(in the rows, 128 means zero)
The rows of Z fall into several groups, and each row is roughly a mix of its group's hidden directions.
Z, 96 rows:
[[143 175 182 115 130 147 136 142 148 144]
 [146 141 133 125 139  79 148  93 174 113]
 [110 107 121 109  81 133 101 144 105 173]
 [176 151 102 148 134 143 121 138 116 178]
 [134 140 118  88 125  80 161  89 135 127]
 [138 141 125 163  95 156 138 166 157  94]
 [103 145 157 129 173 130 161  97 143  99]
 [112 104 131 161 133 186 104 158 121 137]
 [113  90  94 143  91 158 149 119 149 104]
 [126 126  92 165 160 149 176 148 127 119]
 [106 104  91 158 121 135 126 154 133  75]
 [143 158 125 125 176 152 124 141  96 169]
 [132 142  99  96 102  80 167 110 124 138]
 [137 146 130 165 151 163 180 152 142 129]
 [133 131 158 165 168 142 128 119  97 170]
 [112  89 136 119 163 142 132 134  71 147]
 [141 133  94 139 172  92 168 145 116 138]
 [123 100  81 108  89  85 119 131 137 127]
 [136 140 123 165 170 109 146  97 135 172]
 [114  93  98 130  78 119 135 138 153  92]
 [122 141 164 132 130 113  72 173 128 125]
 [140 127  95 150 166 100 150 167 106 150]
 [142 177 171 106 123 125  90 108 129 141]
 [113 150 127 103 190 137 130 135  96 152]
 [142 128 122 124 174  93 110 139  94 170]
 [159 156 112 107 166  83 129 116 140 156]
 [114 101 112 156 135 162 112 171 104 161]
 [130 139 124 155 133 170 159 176 152 107]
 [142 164 160  97 149 101 128  93 112 158]
 [121  92  67 134 153 111 152 144 125 119]
 [122 131 153  94 100 113 119  66 134 140]
 [134 109  74 159 150 134 150 157 107 108]
 [160 158 140 119 144  62 119 131 128 119]
 [150 143 173 119  95 151  97 152 136 158]
 [143 156 163 141 160 116 154  94 163 111]
 [140 138 117 116 167  82 117 107  84 146]
 [ 97  99 141 153  86 160 138 126 133  90]
 [132 135 124  80 120  76 146  91 128 139]
 [112 105  74 141 146 113 157 105 115  96]
 [141 135 129  81 149  70 107 132 136 141]
 [154 168  86 139 158  98 124 130 158 131]
 [145 144 124 109 168 103 152  93 103 165]
 [158 123  90 134  99 136 102 156 106 169]
 [ 95 123 150 155 131 188 143 131 108 109]
 [131 108 104 181 147 150 157 165 123 122]
 [144 155 147 101 161 103 141  95 111 168]
 [105 105 157  95  80 117 112  93 127 126]
 [143 142 149  99 145  94 111  96 103 172]
 [133 136 132  80 126  78 142  86 133 133]
 [ 92 132 120 155 150 169 170 106 119 111]
 [118 119 143 129  65 153 108 122 150  96]
 [134 139 161  88 119 103 116  78 147 111]
 [136 126  81 136 153 129 181 104 109 115]
 [101  91  86 119  84 105 132 126 135 109]
 [146 144 132  98 155  69 145  98 134 123]
 [138 112  98 128  96 147  98 164  95 160]
 [138 129 184 151 109 135 132 114 162  92]
 [150 170 102 117 187 120 140 140 132 138]
 [159 182 159 110 152 115 131 124 101 144]
 [110  87 112 128  70 117 120 128 144  99]
 [126 164 177  94 129 110 123  89 136 141]
 [129 130 144 108 168 165 133 163  82 129]
 [104 148 170 122 180 159 137 127 110 120]
 [144 135 104 153 135 156 129 188 125  97]
 [142 108 128 150  76 163 102 158 112 137]
 [138 168 148 114 169 116 136  93 131 166]
 [140 154 157 100 150  91 109 102 105 161]
 [143 154 110 169 153 170 157 114 118 150]
 [116 109 139  92 159 112 109 103  84 157]
 [134 130 134  97 127  93 115  71 104 154]
 [109 126 118 139  65 173 121 144 128 128]
 [129 111 147 188 140 162 141 150 104 142]
 [145 115  82 103 104  78 111 135 134 147]
 [143 139 116 183  92 113 107 128 166 119]
 [116 112 165 114 157 135 125 104  82 166]
 [125 122 161  98 110 125 121  87 148 177]
 [130 119  88 158 161 125 158 167 108 147]
 [116  89  81 125  95 108 125 140 143  95]
 [127 161 160 105 152  82  99 108 108 131]
 [134 127 135 152 101 163 110 187 142 108]
 [121 117 139 140  73 158 104 149 149  95]
 [154 161 122 119 177 133 121 138 105 173]
 [122 132 136 165  97 179 104 160 132 110]
 [125 118 159 115  67 149  99 117 152 131]
 [123 153 178  97 109 124 120  84 136 147]
 [124 122  78 153 140 132 171 162 111 145]
 [142 152 103 157 157 122 178 134 141  94]
 [126 148 132  97  60 115 127 105 139 118]
 [134 125 107 129 195 122 136 134  95 154]
 [134 137 119  86 131  77 158  90 132 131]
 [134 149 148  95 109 108 138  78 153  97]
 [122 127 171 136 155 171 157 134  96 151]
 [126 137 159 103 167 126 114 103  90 165]
 [118  94  96 141  98 141 150 162 141  89]
 [133 147  97 145 157 168 138 135  94 167]
 [114 118 144 150  94 182  91 148 129 125]]

Each list below has three rows that fit no group; the rest each fit one group, if only roughly. Name those rows in the order they come.
  * k901: [151 168 146 109 170 106 149 115 114 161]
  * k449: [129 100  92 171 168 133 141 151 105 139]
  * k52: [139 162 158  93 172 140 126 126  98 152]
  * k638: [109 132 153 151 124 178  85 152 116 145]
  * k279: [141 161 147 108 170 119 164 110 125 166]
  * k248: [127 124 115 131  74 131  96 150 149  85]
  * k33: [108  98  75 129 101 140 168 123 134 111]
  * k17: [114 110 143 140 174 171 163 142 104 122]
  * k328: [126 129 181 129 146 152 109 121  83 156]
  * k32: [111 106 100  78 126  86 129  95 135 130]

k638, k33, k17
  * k778: [139 147  89 102 170  92 135 121 120 162]
  * k646: [121 148 146  82  92 112 128  90 160 121]
  * k472: [126 139 136 159 144 192 130 141  96 143]
  * k414: [147 121  90 174  88 158 142 125 128 141]
  * k397: [134 165 179 102 160 122 124 113 105 148]
  * k718: [135 159 174 108  86 117  94 112 125 140]
  * k829: [114  85 121 157  89 152 136 159 124  99]
  * k41: [138 146 155 160  98 170 119 165 135 103]
  * k197: [132 101 106 158 101 166 127 175 142 113]
  * k40: [157 175 149 114 159 133 117 147 103 163]
  * k133: [133 144 199 131 149 156 115 137 125 117]

k397, k718, k40
  * k742: [142 142  81 108 156  84 140 111 131 157]
  * k806: [157 174 123 160 120 145 115 160 157 104]
  * k215: [136 127 115 151 164 120 103 190 111 133]
  * k156: [129 157 137  86 144  82 126  95 133 156]
  * k30: [126 102  92 164 126 140 121 179 124  98]
  * k50: [133 131 116 181 121 159 120 178 127 111]
  * k451: [131 145 136  96 110 115 153  62 133 123]
  * k943: [137 124 142  90 116  78  90  97 127 117]
  * k535: [133 141 115 183 126 163 137 171 130 108]
  * k629: [126 115 142 109 188 107 117 114  95 157]

k156, k943, k629
  * k734: [105 105 152 152  88 165 125 150 139  94]
  * k814: [155 167 143 110 130  81 137 102 147 100]
  * k207: [140 177 129 116 168  98 144 111 162 120]
  * k84: [115 101 137 149  87 158 118 144 146  81]
  * k495: [120 128 126 118  64 117 118 118 169 101]
  * k182: [141 120 138 140 110 127  77 185 117 140]
  * k825: [138 138 125 105 164  95 167  86 143 110]
  * k122: [111  83  87 151  99 145 132 133 135  93]
  * k728: [143 143  81 102 153  84 136 117 128 157]
  * k762: [114 106  85 154 148 157 168 152 116 142]

k734, k207, k84
  * k428: [119 110 100 161 166 130 131 184 131 129]
  * k306: [143 174 163 116 159 127 127 115 117 172]
  * k545: [117 142 123 104 192 117 131 105 104 155]
  * k272: [142 165 182 101 135 112 108 123 125 159]
  * k11: [107  95 104 125  83 126 122  88 135  94]
  * k618: [109 115 120 146  80 181 140 125 123 100]
  * k91: [150 153 140  94 126  67 131 101 135 119]
  * k241: [125 110  72 137 136 129 164 160 146 101]
  * k794: [131 141 157 129  74 158 115 153 144  94]
  * k377: [118 130 108  86 107 110 167  79 134 132]
  * k539: [130 155 128  79 182 122 136 117 112 149]

k306, k545, k618
  * k536: [123 128 122 180 139 172 163 157 120 131]
  * k302: [135 106 103 194 151 140 134 151 117 138]
  * k453: [140 140  95 140 178 127 178 133 110 130]
  * k67: [140 149 185 111 156 105 127 111 155 107]
  * k430: [140 143 159 110 150  81 134 104 168 109]
  * k73: [117 114  95 171 147 167 128 163 108 115]
  * k836: [140 177 168 105 149 126 128  97 131 157]
  * k425: [121 109  95 119  95 110  71 142 143 112]
  * k388: [ 97 129 144 129  91 133 112 122 156  71]
  * k532: [128 147 133 106  74 116 120 116 174 102]
  * k418: [133 143 163 110  77 121  80 121 136 120]
  * k595: [126 133 174 160 126 186 126 135 114 121]
  * k655: [172 137 108 127 146 142 175 122 103 162]

k536, k73, k425
  * k87: [119 119 161 135  74 157  91 122 151 124]
  * k606: [128 151 152 166 151 152 167  97 149 109]
  * k712: [151 146 164 104 142  77  98 107 134 122]
  * k871: [127 127 150 120 173 122 114 107  84 170]
  * k959: [107 102 134 128  84 162 106 124 137  82]
  * k12: [120 143 101 130 115 147 188 104 145  98]
  * k963: [147 141 141  92 136  63 119 107 125 138]
  * k903: [128 150 146  99 145  99 141  68 118 146]
  * k997: [122  98 100 162 133 154 133 184 142 122]
  * k812: [126 114  78 139 115 120 163 148 163  97]
  * k703: [140 147 115 171 122 148 170 144 170 117]
  * k979: [118 101 123 167  76 163 132 138 130 106]
  * k318: [128 148 158 116  80 144 109 100 153  93]
  * k232: [133 163 140 114 155 144 144  72 125 158]

k87, k959, k232
  * k240: [123 130 143  76 101  96 124  82 131 139]
  * k796: [142 161 179 105  93 154 134 111 146 133]
  * k344: [139 119  91 149 179 131 160 150 111 151]
  * k575: [135 150 199 102 139 133 134 115 113 140]
  * k440: [130 153 147  97  84 118 148 104 162 101]
  * k757: [132 121 108 123 180  98 112 112  97 165]
  * k912: [116  79  95 159 128 146 124 171 139 134]
  * k201: [108 122 135  81 113 100 134  75 107 126]
  * k354: [130 115 116 150 156 166 156 179 107 115]
  * k711: [131 149 184 109 123 132  98 132 143 170]
  * k954: [143 117  75 130  98  85 139 111 153 133]
  * k221: [117 111 149  76 112 114  89 107  99 130]
  * k635: [123 135 140 143  67 130 133 116 175 108]

k575, k440, k201
  * k316: [108  91  89 154 105 143 123 144 139  86]
  * k471: [120 138 156 105 172 153 169 118 108 154]
  * k698: [142 118  94 162 172 135 123 168 101 128]
  * k569: [146 151 142  90 118  69 123 100 133 126]
  * k347: [137 113 106 172  79 136 149 109 155 111]
  * k359: [123  98 144 150  76 132  84 140 114 113]
  * k103: [113  75 106 152  99 142 134 159 120 100]
  * k908: [117 127 126  88 150  68 134 107 149 112]
  * k654: [116 131 161 130 108 159  73 158 117 147]
  * k733: [134 151 191 124 132 129 130 104 152  93]
  * k372: [115 125 141 131  67 161  90 144 125 133]
  * k608: [119 128 127  85 171 104 136  94 108 159]
  * k370: [144 130 151 102  86  85 130 105 162 117]

k654, k733, k370
  * k726: [129 104 121 168 158 158 140 165  92 134]
  * k756: [149 149 125 104 157  73 135 101 155 135]
  * k999: [127 115 121 165 162 144 116 183 100 130]
  * k874: [111  87  83 161 138 127 119 162 122 104]
  * k609: [134 103  53 135 122 120 142 127 139 115]
  * k680: [114 137 152 142 154 186 126 146  91 139]
  * k235: [133 120  90 181 139 129 163 152 153 119]
  * k653: [131 148 176  91 167  96 116 123 137 122]
  * k422: [120  92 100 172  97 136 148 150 147 105]
  * k582: [124 140 133 104 157  76 144 101 164 108]
  * k637: [145 121 136 121 175  81 104 143 108 157]
  * k128: [ 90 106  89  84 128  93 123 136 113 127]
  * k852: [119 121 154 104 111  92  73 105 120 145]
  * k866: [124 130 138 167 116 194 121 154 120 128]
  * k120: [114 111 147 159  93 184 125 144 116 109]

k999, k609, k866
  * k965: [113 114 161  84 108 137 103  80 133 137]
  * k228: [104 111 133 142  91 191 111 134 136 121]
  * k361: [ 98 108 180 123 109 152 110 149 120  94]
  * k205: [137 150 125  89 137 108 176  85 133 138]
  * k596: [112 106 101 100  94  89 120 101 157 110]
  * k58: [147 149 142 154 167 153 129 129  92 171]
  * k721: [143 133  87 100 135  69 130 114 147 142]
  * k104: [116 115 145 124  73 125 135 129 158  80]
  * k840: [134 155 105 117 175 121 178 118 152 141]
  * k282: [120  96  82 159 129 133 122 163 114  93]
  * k666: [124 143 153 169 148 184 154 124 120 120]
  * k798: [116 130 160 152 135 190 128 143  95 129]

k205, k58, k104
  * k855: [135 106  71 137  77 121 122 138 126 144]
  * k299: [146 130 142 100 134  68  99 131 109 157]
  * k220: [115 120  95 148 147 168 183 123 134 115]
  * k786: [106 121 104 156 150 115 113 177 127  87]
  * k256: [110  75 127 156  98 153 140 154 113 107]
  * k533: [140 140 133 143 186 147 129 139 100 170]
  * k715: [154 137  80 117 134  77 134 113 150 148]
  * k623: [141 183 162  95 149 126 117 105 132 149]
  * k624: [ 89  95 123 134  88 164 115 149 101 116]
  * k683: [172 163 118 134 161 100 142 106 151 153]
  * k970: [121 140 163 156 123 188 153 111 131 116]
  * k953: [151 170 170 100 121 108 129 124 121 167]

k533, k970, k953
  * k605: [146 139 180 130 135 161  95 159 108 142]
  * k546: [148 138 108 192 141 143 138 164 142 123]
  * k679: [126  96  99 161 134 154 150 175 115 107]
  * k434: [143 169 165 101 158 108 137 105 123 160]
  * k776: [132 158 169 114 148 117 128  85 128 170]
  * k744: [135 150 173 117  90 167 136 128 163 134]
  * k792: [128 118 117  85 148  80 149  99 117 156]
  * k136: [123 127 157  94 173 110 122  99  95 152]
  * k28: [134 105 112 159 164 143 116 166  83 132]
  * k992: [113 119 131 164  93 185 109 147 134 135]
  * k135: [134 144 123  95 127  93 165  81 145 108]
  * k547: [148 151 157  98 127  81 116  92 141 106]
  * k296: [104 116 128 154 115 197 146 128 119 117]
  * k483: [128 154 157  96 166 119 120  95 108 164]

k136, k992, k296
  * k401: [129 102  76 128 169  91 120 126 111 141]
  * k556: [106 116 150 146 114 188 118 152  97 123]
  * k112: [103 109  96 150 104 181 152 149 121 136]
  * k391: [130 139 142 105 180 113 119 101  99 167]
  * k603: [123 122 166  89  99 120  84  97 134 137]
  * k278: [102 112 179 126 110 164 107 151 111 104]
  * k576: [144 127  81 153 163 100 154 150 110 149]
  * k993: [123 123 110 128 144 173 102 158  94 168]
  * k727: [123 103 124 170 120 166 156 170 121 108]
  * k357: [121 108  95 138  90 133 152 151 161  88]
  * k185: [140 146 122 116 193 124 127 129  96 160]
  * k31: [131 149 150 128  67 133 102 128 158 103]
  * k5: [ 99 118 107 151 126 146 151 138 152  69]
  * k919: [143 134 111 146  97 118 124 159 179  91]

k576, k993, k919
  * k216: [120  88  95 136 114 158 122 154  80 138]
  * k811: [139 149 142 141  81 152 107 160 149  91]
  * k813: [128 160 120 124 190 144 147 120 105 155]
  * k226: [111 107 124 161  88 181 128 143 109 119]
  * k476: [133 137 153 164 112 168  93 153 143  96]
  * k558: [145 131 163 100 153  80  92 108 128 133]
  * k111: [126 119 108 139  83 143 140 160 158  84]
  * k827: [115 118 118  65 154  99 126 102 113 141]
  * k515: [131  84  68 145 137 134 157 127 119 138]
  * k528: [103 115 132 118 124 175 149  79 147 105]
  * k389: [140 165 184 159 123 137 122 109 140 154]
  * k863: [121 108  99 155 181 149 167 138 125 130]
  * k634: [125 111 176 128  99 145  96 140 144  86]
  * k337: [143 147 170 104 112  99 121  79 141 111]

k216, k634, k337
  * k392: [135 117 122 149  93 141  86 173 115  98]
  * k239: [154 151 127 104 167  73 138 115 124 146]
  * k870: [155 151 128 150 167 122 160 149  89 154]
  * k956: [124 138 120 172 113 180 141 151 140  96]
  * k607: [133 132 166 128  87 136  69 141 131 123]
  * k818: [109 113 185 140 107 143 134 117 145  85]
  * k516: [128  96 104 154  94 147 102 171 126 104]
  * k978: [134 109  65 141  85 109 135 128 143 131]
  * k880: [151 158 148 117 166 147 109 150  99 166]
  * k735: [131  87  87 133  80 118 117 153 141 114]
  * k180: [143 174 168 126 163 135 116 111 115 161]
  * k854: [130 134 163  84 146 133  95 127  82 142]
  * k431: [119 102  95 163 126 134 108 179 127  99]
  * k847: [103 136 129 117 109 125 150  77 147  81]

k239, k870, k735
  * k115: [114  96 130 153 107 169 161 163 124 103]
  * k960: [116 117  86 132 147 144 193 121 125 131]
  * k188: [113  97 122  96 144 127 148  72  98 135]
  * k356: [141 153 164  98 142  75 129  99 119 133]
  * k658: [152 122 116 155 127 145 107 195 115 127]
  * k537: [122  82  99 154  93 155 113 158 137 115]
  * k996: [148 132 120 113 124  65 130 107 170 120]
  * k124: [123 106  99 135 188 124 165 131 116 149]
  * k770: [143 138 105 148 194 113 136 128 116 157]
  * k689: [109  98  92 146  91 148 133 123 137  82]
  * k368: [129 143 160 109  72 130  89 113 140 113]
  * k39: [140 107 115 152  85 171 119 168 137 115]
  * k410: [129 123 116  97 180 115 105 127  83 148]
  * k395: [144 162 124 152 181 134 162 122 135 158]
  * k162: [138 155 156 102  95 117 135  80 161 126]

k188, k356, k162
  * k485: [136 148 122  81 150  80 138  98 131 146]
  * k231: [155 143  84 132 146  89 153 102 147 149]
  * k565: [150 145  98 142 121  88 140 116 182 114]
  * k835: [115  93  87 162 126 143 124 165 127  94]
  * k804: [143 145 142 158 181 149 129 145  96 156]
  * k928: [122 126 142 171 128 161 114 188 127 126]
  * k313: [112 107  98 143  95 106 157 100 160  97]
  * k834: [117 113 151 144  64 150 136 132 152 104]
  * k687: [102  98 112 155 107 144 108 164 148  88]
  * k140: [115 103 136 165  76 165 135 128 133 103]

k485, k565, k928
  * k937: [140 157 153 126 151 141 110 157 100 180]
  * k521: [153 152 156 115 152 105  97 144 100 169]
  * k542: [134 137 111 179 115 152 129 183 120 119]
  * k858: [137 137  95 103 160 119 112 150  93 172]
  * k872: [129  97  76 158 128 154 163 141 126 111]
  * k725: [138 127 124 170 140 135  97 187 110 140]
  * k86: [134 100 110 175 133 153 130 176 106 114]
  * k636: [129 147 144  97 168 111 108  98 103 166]
  * k498: [121 122  78 145 147 135 178 126 125  95]
  * k202: [124 112  83 115  76 101 148 109 145 131]
  * k265: [138 153 175 152 143 175 139 149 110 140]
  * k219: [133 139 140 100 131  87 137  71 157 122]

k937, k202, k219
  * k252: [144 131 131 108 176  71 127 122 118 152]
  * k501: [127 129  88 100 180 100 149 110 124 147]
  * k475: [115 115 127 107  73 143 142 142 155  86]
  * k785: [136 149 132  96 124  91  82  89 129 144]
  * k574: [130 148 116 114 153 118 139  77 103 173]
  * k923: [ 98  94 105 151  85 164 137 134 115 110]
  * k612: [148 147 116 161 179 121 156 151 108 152]
  * k412: [138 134 128 171 131 170 155 174 133 109]
  * k68: [144 127  73 157 132 123 120 171 135  99]
  * k83: [123 160 149 106 177  87 132 104 118 143]
  * k426: [152 145 127 149 190  99 147 136 133 106]
  * k882: [116 149 123 129 163 178 110 150  92 151]
  * k621: [125 105 142 168 107 171 139 168 117 108]
  * k295: [117 121  93 138 157 144 191 116 136 112]

k574, k612, k882
  * k939: [118  96 123 103 117 111 133  69 134 163]
  * k739: [109 128 170 104  98 104  86 103 147 128]
  * k509: [137 173 177 103 154 111 128 114 130 153]
  * k159: [120  97  81 133  98 121 142 152 150  90]
  * k165: [116 122 134 164 119 194 130 135 142 101]
  * k720: [118 116 143  84 125  97 147  80 143 103]
  * k416: [141 114 101 168 164 122 162 166 125 111]
  * k271: [129 119 125 172  90 156 148 157 154 100]
  * k587: [143 149 126 106 158 109 163  79 109 152]
  * k179: [112 113 127 148  71 160 139 137 151  96]

k720, k416, k179
